One vector is turned by the same rotation once a step. Each row is the vector after some number of steps, and that number follows the row.
The counts run from 0 to 435.
[-10  -1 -19   9   5   8  29   4   4  10  24  -4   9   4  -4  -2  -6  -1
  -1   7 -18  20   0   6  16   4   2 -14  17   5  22  -2  -4 -16  -2  16
 -12  -3 -12  -3   1  10 -11  23  -6  -8  -1 -20   6 -10  28  -4   4   1
   9  11 -10  -3 -17   0 -10 -11  -1  -2  -1   3 -15  -8  -6  22   2  -5
 -28  -3  -6   3 -13   1  -7] | 302
[  2   6 -16  -5   7 -23  25  -6  22   3  14   3  -3  -7   0 -18 -20  -4
   5   7  -2 -22  -2  12   5  11   7 -16   4  -8  15   2  -9  -2   2  16
  -8 -14   1  21  -1   4  -1   7  -1 -27 -14   3  37  -7  15  10   7   0
  -6  -4 -21  -9 -12 -11 -13  -3   9  -6   8  -4  11  -3 -19  -4   1  -3
   3 -21   8  -4  -9  17   0] | 304
[  3 -14  -8   4  -8  -7   3  -5 -16   7   0 -13   1 -14  10 -14  -5  37
  -4  -9 -20 -14  -8 -16  -4 -23   0  13  -2   3 -18  12  12  -8   2  11
   3  -5  12  17  -7  16   3  -4   4 -16  -7  -2  -3 -17   6  10  -8 -12
 -12  -8  10   0   1  14  -4  -2  14  11  -4  17   4   0  29   5   2   1
 -32 -12   2 -11  25 -20   2] | 197
[ -9  11  13  25   3  11  -7   7   8  -2   2   9   2   4   6   9  13 -14
  -8   2  12  27  -1  -4   9  13  -7   5   7  13   9  -7  20   2  -3  -6
  -8   2  -7 -17   9  -8  -7   2   6  32   5   1 -36  18  -5  -6  10   1
  14   0   2   9   1  -5   0   3  -9 -13  -3 -23 -13 -17 -20  -3  -4  13
   4  16   1  -5  -6 -15  -5] | 256
[-16  26   1   3   0   0  12  -7  10  -2  -3  26 -12 -10  14 -11   7 -25
  -5   5  22  -5  13  -7  10  22  -1  -1   1  -6  15  -7  17   1   5   9
   2 -11  -4   3  16 -12  -3 -10   4   2  -5   6 -16   9   4  -1  -1 -21
   5 -15  -3  15 -14   4 -12  12  14 -16 -10 -16   0  -6 -32 -24  -2   5
  17  -2  -3  -8  -9 -11  -9] | 367
[ 14  -4  -6  -2   4 -25   1  -2  15   6   3  -7   5  -4  -1  -8 -11   2
   1  -4   4  -8 -15  18 -11  -4  -7 -17  -7 -16 -10   8 -18   3 -10   2
  -8   0  17   9 -20  13  -6   7  -3 -25   0   4  38  -1  -3  -2   7  14
  -7  -9   1  -8  -1 -17   5  16 -10  -2   8  20  15 -11   4   9   5  -5
   4 -22  16  -8 -17  14  11] | 68
[  2 -16  -6 -14   5 -13  -9   3  -6  -4  -8 -16   3 -10 -12  -1  -8  20
  13   7 -18 -18   8  -9   3 -10  24  13  -6 -11   2 -23  -4 -15   1  14
   6 -15  -2   0  14  -5   8  -7   5 -24 -31  19  14 -19   5   9   2  -7
 -11 -10 -13 -27   1   4  -5   2   7   0   7   4  -4   8  -3  -3  -2   5
 -18  -9  29   2   6   4   6] | 298
[  8   8  -2  12   4 -15 -10 -13  18   0  19   7   1  -3  16 -18 -28   4
 -17  -6   4  -5 -17   9  -7  16 -15 -11 -24 -17 -10  11   0   0  11   0
   4  -1  20  22 -12  -5  -2  -2  18 -21  15  12  16 -12   5   6   2  10
  -6  -9   5   5  17   3   0  -5 -13 -13   6 -13   5 -25  -6  -4  -1  -6
  -2   0  18  -6  -8  12  -5] | 85
[  6  -9   5  -7  -1   5 -30   9 -25   6 -24  -7   1 -10  -7  24  18  -2
  12  -8  11   0  14 -17 -13 -14 -11   9  -9 -10 -15  -4 -13   3  11  -4
  10   5   9   3 -10   8   6  -3  -9  -4   1   8  -2  13 -18 -10  -9  -6
   1   9   6   3   3  -5  24  22   0   8 -10  37  -2  13  26 -10   0  14
 -12  -9   6  -1  -6  -7   8] | 271
[-16  23   8 -13   1  -4   1 -11  16 -10 -13  24 -15  -1  18 -32  -5  -4
  -9 -13  16  -7 -12  -6  -2   4  -7  -5 -24  -6 -13 -13  16  13  -1  11
   9   5  20   0  -5 -20 -10 -10  11  -1   5  20  -2  -3  -8   1 -14 -14
  -5 -29  11  20   7  12  -9  13   4  -9   0  -1  17  -6 -14  -6  13  -3
  23   6   5   0  -3  -5 -10] | 350
[ 12  -2  12   6  -3  13  -9  14  -8 -10   6  -9   7  10 -11   6  -3  15
  -4   3  -3   6  -8   3  -3  -7  -1   8   5  30 -10  22   5  14  -2 -16
  -1  11  -6  -9   1   0   9   1   7  19  15  -4 -24   8 -14   4 -10  17
  -1  19   2   2  17  15  -3 -29  -5  16   1 -18   3   3  13  11 -11  -4
  -1  28 -12   4  16  -6  -6] | 336
[ -6  -8  -4 -26   1   1 -12  -2 -12 -19  -3  -6   1   8 -11 -10 -11  14
   7  10 -18 -11  -1  -7   5 -12  23  10 -12  -9   0 -25   1  -8   1   2
  11  -4  -5 -12  23 -20  11 -12   6 -10 -11  11   5 -22   4   5  -7  -8
  -9   0  -5 -13  10  17  -8 -25   4  12  10 -15  -3  13   3  12   2  -4
   9  18   6  17  19  14  -3] | 217
[ -9  -7   4 -20   3   4 -10  -5 -11  -1  -1   5  10  16 -10  15   5 -31
  -1   5   0  16   7   2   7   6  -3  -2   0 -29   9 -24 -16  -5   0 -19
   7  -2 -11 -25  11 -12   0 -16 -10  10   7   1  -3  -7   0 -10   7  -3
  15   8  11  -2  -4 -12  14  -2  -3   1   2 -11 -19   3   3  -1  -4   2
  27  14  -5  12  -6  28  -2] | 137
[  7   8   9   4  -5   0 -10   2  -6   8 -21   0  -8  -8  12  -5  15  -2
 -11 -15  11  -4  -6  -8 -15 -15 -15   3  -2  -4 -23   4  -2   8  -7  -6
  -1  14  21  -4 -21  12  -2  -6 -10  10  10   6  -4  14 -17 -11  -5   1
   0 -17  18  15  -1  -7  16  37  -1   4  -8  34  12   2  15  -7   7   6
  10 -14  -2 -12  -1 -12  10] | 260
[ -9  10  -1  -9   1 -13  28   6  22  -5 -15   7  -8   2  -1 -18  12 -12
   2   4  15  -8   1   4   7  -8  13  -6  16   9  11 -15   3   7 -22   9
 -10   0  -2 -14   6  -4  -7  -1 -14  12 -14   1   6  14  -7  -5   8  -3
  -2 -22 -10   4 -22 -12  -9  22  10   2  -2   5  19  10 -25  -1   8  -2
  32  -8 -10  -1  -3  -1   8] | 141
[  9  11  -4  -7   4 -14  -9 -11  12   2   7   6  -5  -5  13 -26 -25  11
  -7  -8   5 -11 -13   1  -9   6  -7  -9 -26 -13 -16   8  -1   6   6   9
   4   5  26  20 -23  -2  -7  -2  12 -23   9  14  25 -12   2   4 -11   9
 -10 -13   7  12  18   0   2   1  -8  -4   5  13  17 -10   2   2   7  -4
   2  -7  15  -4   1   9  -1] | 432
[ -4   8  -2  17  -4  17 -11  20 -12   3  -1  -3   2  -9  -9  31  22 -10
   7   0   5  25  23 -12   0   0  -2  10  10  19  13  -6  -1   0   7   7
  -4   1 -13  -5   8   8  -3  14  -5  11  -6  -4 -24  23   3  -8  -1  -4
  11  29  -7   3  -5   4   6   5  -1  -4 -17   3 -19   3  -9  -6   0  12
 -29   1   5   0 -15 -15  -4] | 273
[ -6  17   5  -9  -6   8  -4  14   6 -18 -16  -1  -9   0   0 -14   6  15
   5 -10   4  -2  -6  -9  -8 -16  15   3  -2  31 -13  -4   7  24  -9  11
   7  23  11 -12   3  -2  -1   8   1  12   1   8 -14   8 -16   1 -26   6
 -10  -6   0  16   8  19 -10  -1  -1  12  -3  15  23  18  -6  11  19  -3
   7  15  -3   9   9 -16  -4] | 343
[  3 -10  11   4   0   7  -5   0  -9  -2   8  -4  10  18  -5  12  -3  -6
 -19   6  -3  17 -14   4   3  -2 -12   6   7   0  -8   3  -1   3  -1 -28
  -1   9  -8 -22   3  -6   4 -14  -4  30  26  -6 -26  -1  -6  -5  10   5
  10   6  15   6   5   0   9 -18 -10  14   5 -24 -15  -8  18  12 -10  -5
  21  29 -24   4  12  12  -8] | 237
[ -7   8  -1  -5  -4  -6  31  -2   7  -3   0   1  -4   6   2 -22   2   3
 -13  -2   4 -11 -19   5  -2 -21   0 -11  19  20  -9  13   1  19 -17  -4
 -14  14   4  -4 -12   7  -2   3 -16  19  13 -14   3   4  -7  -1  -4   5
  -5 -15   3  12 -21   4 -11   4  11  15   5  10  21  11   2  12   9 -16
  22   1 -29   4  14  -1   6] | 232
[  9   6  -6  -5   6 -22  -1   2  22   0  -3  -5   0 -10  -2 -16 -14  11
   3  -3   8 -11  -7  14  -8  -1   6 -17  -8  -5  -4   0 -14   6 -11  21
  -8   0  17   8 -13   2  -5  14   7 -25  -6  11  41   3   3   3   4  15
 -10 -11 -16 -10  -3 -12  -1  13 -12 -11  10  20  23  -2 -15   1   8  -5
   7 -18  23   0 -16   9  12] | 414
[-14  18 -10 -12   2  -4  38  -6  20  -4   6   8  -7   4   2 -31 -11  -7
  -6   8   3 -13 -13  12  12   0  12 -20   9  13   9  -3   7   9 -13  13
  -7   2   0   2   3  -5  -8   6  -4  -1   1  -4  14  -5  14   3  -8  -3
  -7  -8  -9  15 -16   8 -22 -12  12   9   5  -4  13  11 -21  10  13 -14
  21   1 -15   7   2   7  -5] | 222
[  7  -5 -13  11  -6  15  -8   8 -21   8  18  -8   7  -8  -5  24   1  13
   7  -1  -9  15   7 -10  -6  -3 -11  -4   3   8   6  11 -10   0  15   5
   0   3  -8  15  -7  16   0  17  -3 -13   6 -16  -4  -1   8  -2 -11   6
   3  42  -1  -1   5  10   6 -21  -7   1  -8  11 -14   2  22   8  -5   0
 -49  -1   1   1  -9 -10  -5] | 191
[  3  12  11  20  -3  15  -8  -5  -3   2  13  13   3   6  12   2  -1  -8
 -17  -3  12   9  -7   3   2  15 -23   3   0   9  -3  16   7  14  13 -19
   1  10  -8   3  -5  -3   3  -4   2  22  27  -5 -29  10  -6  -1   3   5
   7  16  17  21  13   4   3 -14  -2   6  -1 -28 -10 -17   4  -1  -9   0
   8  21 -21  -4   8  -6 -13] | 347
[ -2   4  -9   2   5 -11  14   4  30   1   7  -2   1  -1   6 -19 -10   4
  -5  -1 -10  11 -14  13   0   0   5 -17   1   2   4  -3  -8  -5 -16  22
 -12  -4  18  -1 -11   1 -16  23   7 -11  -8   5  25   1  13  -3   6  12
  -4 -17  -6  -4  -5 -13 -13  12 -15 -20  15   8  12 -19 -25  13  13  -5
  -2 -14  19  -4 -24   2  -1] | 413
[ -8  12  10  -1  -4  26 -10  17 -17 -12 -10   4  -2   1  -8   8  11   0
   6  -4  10  13  10 -13   0  -8   1  10   1  31   4  -5  11  19   2   1
   6  19  -7  -7  13  -7   5   7  -4  22   8  -2 -35  16 -15  -3 -17   0
   2  21  -1  18   8  15  -1 -12   0   8  -7   4   3  19   5   5   2   1
 -10  18 -14  13   5 -21 -11] | 354
[ 13 -12  -7  11   3 -20  20   3  12  12   2 -14   3  -9  -4  -8   4   7
  -3   3   2 -10 -11  12  -4 -14  -2 -10  22   6  -4  17 -12   1 -18   4
 -16   0  10   9 -23  23  -3  13 -13  -6  -3 -12  24  12  -3  -1  14  17
  -3  -9  -3  -9 -21 -19  -2  20  -1   7   5  25  13  -5   8   7   1   0
  -3 -24   2 -11  -3  -1  19] | 405
[  2   8   3   1  -6  -2   6 -11   5   0   2   7  -5   0  17 -23 -10   3
 -22 -17   6  -8 -23   3 -11  -7 -19  -8  -5   1 -27  17   7  22  -1  -9
   0  22  24   6 -27   4  -7  -1   2   4  32  -2  -4  -3  -8   1 -12   4
  -4 -21  20  25   7   5   5   6  -2   6   1  15  19  -5  18   9  10  -8
  13   2 -12 -10   8   0  -6] | 341
[  0 -10 -10  -9  -6   5  -2   3 -11  -4  -6 -18   0  -7   0  -9  -5  35
   3  -3 -26   2   1 -22  -4 -23  15  16  -2  15 -12  -3   9  -8   3  18
   8   2   4   3   2   4  -2   3   7 -13 -16   3  -2 -20   6   9 -14 -12
 -11  -1  -2  -7   7  23  -9 -10   7   6   1  16   0  10  15  11   9   0
 -40   3  11  -1  16 -19   0] | 198
[ 16  -9   6  27   0   5 -13   7  -1   4  26 -13  11   0   0  16 -11  20
  -7   5  -8  10 -10   4  -7   6 -14   2  -2  16  -5  28   2   2  11  -6
  -5   2  -4   6  -9  10   7   7  12  -1  18  -3 -12   3   0   4   3  17
   3  30   5  -6  19  10  -1 -28 -11   4   0 -21  -8 -18  15   5  -8   1
 -24  15   3  -2   6  -6  -4] | 428
[ -1  -6  -8  -3  12  -3   2  -2  15   5  12   3   7   5  -6   7  -8 -18
   5   5 -15  23  -2  15   9  12   6 -14   0 -19  17 -25 -13 -19  -7   8
  -4 -11  -6 -13   6  -4 -13  11  -1 -10 -10   4  20 -10  19 -10  18   5
   9  -2 -11 -11 -10 -18   2   4 -11 -19   7  -1 -15 -19 -25  11   1   0
   0   0  26   7 -27  17  -1] | 402
